50 stands for zero in the data rows.
Here are some points:
43,41,50,76,49,41,50,38,95,89,81,43,42,41,65,41,40,43,41,37,38,43,49,65
48,57,36,38,49,41,35,39,95,58,58,35,42,36,40,41,65,73,41,36,39,38,49,50
41,41,44,41,41,41,42,38,36,34,42,43,73,51,40,41,40,35,41,57,79,47,41,50
42,41,38,83,57,41,80,46,43,42,34,35,50,39,48,41,40,43,97,53,37,37,41,42
41,41,39,76,99,97,42,39,58,89,88,51,42,51,48,41,40,35,41,35,34,46,65,65
47,41,46,86,99,89,42,38,51,73,73,58,42,57,40,41,40,35,41,35,37,39,41,42
45,41,94,40,41,41,73,42,43,34,42,35,42,37,81,41,40,50,49,89,75,45,41,50
44,41,41,47,73,89,58,97,43,42,34,58,99,41,40,41,40,43,65,85,58,51,41,50
60,73,46,39,41,41,35,43,43,42,42,43,50,78,40,41,40,35,49,73,61,43,41,42
41,41,36,44,65,89,73,40,43,42,34,35,99,42,40,41,40,43,73,70,52,37,33,42
49,65,37,40,41,41,35,58,51,42,42,35,42,37,57,97,48,43,41,38,35,36,41,42
42,41,47,43,49,65,80,42,43,34,42,35,97,38,40,41,40,43,73,68,46,37,41,42
42,41,48,39,41,41,42,52,58,42,42,35,42,41,40,65,89,73,41,36,40,42,65,65
52,65,42,39,41,41,42,38,43,34,42,74,42,37,40,81,89,66,41,36,42,37,41,42
43,41,48,80,49,41,35,60,51,42,42,43,42,37,81,41,40,43,41,36,36,44,57,81
42,41,57,46,41,41,50,41,36,42,34,35,50,72,40,41,40,35,41,37,37,44,57,58
43,41,86,41,41,41,65,78,36,34,42,43,42,38,65,41,40,35,41,39,53,83,72,65
44,41,80,40,33,41,35,38,95,81,73,35,42,38,40,99,73,50,41,36,36,41,41,34
42,41,35,42,65,81,42,85,43,34,34,35,89,42,40,41,40,43,99,50,38,36,41,42
99,81,37,38,41,41,96,65,36,34,34,35,42,45,40,41,73,88,41,36,42,37,41,42
43,41,40,52,81,81,50,85,36,34,42,35,97,43,40,41,40,35,57,78,61,37,41,34
24 more points follow, each with its number after it:
45,41,38,88,81,57,42,41,66,42,42,35,65,52,40,41,40,50,99,46,36,39,49,42 0
42,41,36,39,41,41,35,38,36,42,50,74,50,49,40,41,40,43,49,73,68,42,41,50 1
99,89,38,38,41,41,65,99,36,42,42,35,42,44,40,41,73,88,41,35,37,36,41,42 2
42,41,92,46,41,41,42,38,95,73,73,43,42,58,40,41,40,43,41,68,92,59,41,42 3
45,41,43,95,81,57,80,45,43,42,42,43,65,72,40,41,40,43,49,82,82,50,41,42 4
46,41,63,40,41,41,42,40,51,42,50,89,42,37,40,41,73,81,41,35,35,37,41,65 5
41,41,63,50,41,41,80,68,43,34,42,51,42,36,81,41,40,43,49,36,38,44,65,73 6
52,73,36,44,41,41,42,39,36,34,42,74,42,43,40,97,73,58,41,39,38,47,41,42 7
42,41,74,41,41,41,42,39,80,66,65,35,97,42,40,41,40,43,57,75,59,40,41,50 8
42,41,42,69,99,99,42,52,95,73,73,35,42,71,40,41,40,35,41,36,56,69,96,97 9
42,41,98,39,49,41,35,40,36,42,34,97,42,37,97,49,40,35,41,79,93,47,41,42 10
41,41,80,41,41,41,35,51,51,42,42,43,50,78,40,41,40,43,65,76,51,36,49,42 11
84,97,45,39,49,41,35,39,88,97,88,35,42,43,40,49,97,99,41,36,36,38,41,42 12
42,41,99,39,41,41,42,44,36,42,42,89,42,40,40,97,73,58,41,37,42,99,99,97 13
44,41,47,38,41,41,42,39,36,42,42,66,42,45,40,41,40,35,41,65,70,48,41,42 14
42,41,65,39,41,41,35,43,43,34,34,66,42,89,40,41,40,35,41,36,34,39,41,50 15
42,41,78,51,41,41,42,52,66,42,42,35,42,42,89,57,40,43,41,36,35,36,41,42 16
44,49,41,39,41,41,42,43,36,34,34,66,42,38,65,41,40,43,41,62,78,43,49,42 17
42,41,36,39,41,41,42,40,43,42,42,74,97,41,40,41,40,35,49,73,63,38,41,34 18
41,41,92,39,41,41,35,45,36,42,34,81,42,36,97,49,40,35,49,75,99,56,41,42 19
99,89,36,40,33,41,96,68,36,34,42,43,42,38,40,41,56,73,41,36,37,37,41,42 20
42,41,48,79,49,41,35,42,43,50,50,81,42,99,40,41,40,35,89,78,47,41,41,42 21
45,41,38,38,41,41,65,40,43,34,34,43,42,38,40,65,97,96,41,36,47,80,99,99 22
43,41,38,38,41,41,73,39,36,42,42,43,42,39,65,73,40,43,41,75,90,49,41,42 23
Which of these numbered points is nearest to each point below, looking only along the 6 directions in which the first points spread most? Its number follows each.
78,97,52,39,41,41,42,38,51,73,81,58,42,40,40,65,99,96,41,40,36,42,33,34 > 12
42,41,54,65,41,41,42,41,73,81,73,43,65,57,40,41,40,35,99,50,35,40,41,42 > 8
44,41,59,39,41,41,35,40,36,42,42,43,42,85,40,41,40,43,41,38,51,70,57,50 > 15
41,41,36,38,41,41,88,46,36,34,42,35,50,39,81,41,40,35,89,76,48,35,41,34 > 23
44,41,96,40,41,49,35,39,58,81,88,51,42,39,57,97,48,43,41,36,34,77,96,99 > 13
41,41,37,38,41,41,35,39,43,42,42,51,50,73,40,41,40,35,57,75,53,45,41,42 > 1
66,89,37,41,33,41,42,47,73,42,42,43,42,43,89,57,40,43,41,36,34,40,41,42 > 5
44,41,36,47,65,81,42,75,51,34,42,35,81,51,40,41,40,35,99,48,37,40,41,42 > 0
43,41,49,50,41,41,35,39,36,42,42,51,42,77,40,41,40,35,41,37,34,38,41,42 > 15
99,89,35,39,41,41,65,95,36,42,34,43,42,37,40,41,89,96,41,36,45,37,41,42 > 2
41,41,46,41,41,41,42,38,43,42,42,74,42,76,40,41,40,43,41,35,35,35,49,42 > 15
42,41,62,41,49,41,35,59,58,42,42,43,42,36,97,49,40,43,41,37,42,80,99,97 > 13
41,41,37,77,99,99,35,42,51,73,81,58,42,44,48,41,40,35,41,35,34,35,41,34 > 9
41,41,47,38,41,41,42,40,43,58,65,51,57,64,40,41,40,43,49,74,65,38,41,34 > 1
67,81,50,40,41,41,42,41,73,81,81,35,42,44,40,49,73,81,49,39,51,93,72,65 > 5
42,41,68,39,41,41,42,38,73,81,73,35,42,77,40,41,40,35,41,75,73,40,41,42 > 3
41,41,99,39,41,41,35,38,36,42,42,89,42,45,57,41,40,50,57,96,72,37,41,34 > 11
41,41,58,47,49,41,42,39,36,42,34,43,42,50,40,41,40,50,41,36,36,39,41,42 > 15
64,81,36,39,41,41,42,40,73,89,96,43,50,38,65,89,48,43,41,37,39,41,41,42 > 12
42,41,86,46,41,41,65,44,36,34,34,35,42,37,89,41,40,35,41,51,81,76,57,50 > 19
48,65,36,43,41,49,35,53,58,81,88,51,42,46,40,97,73,58,41,36,34,40,41,34 > 12
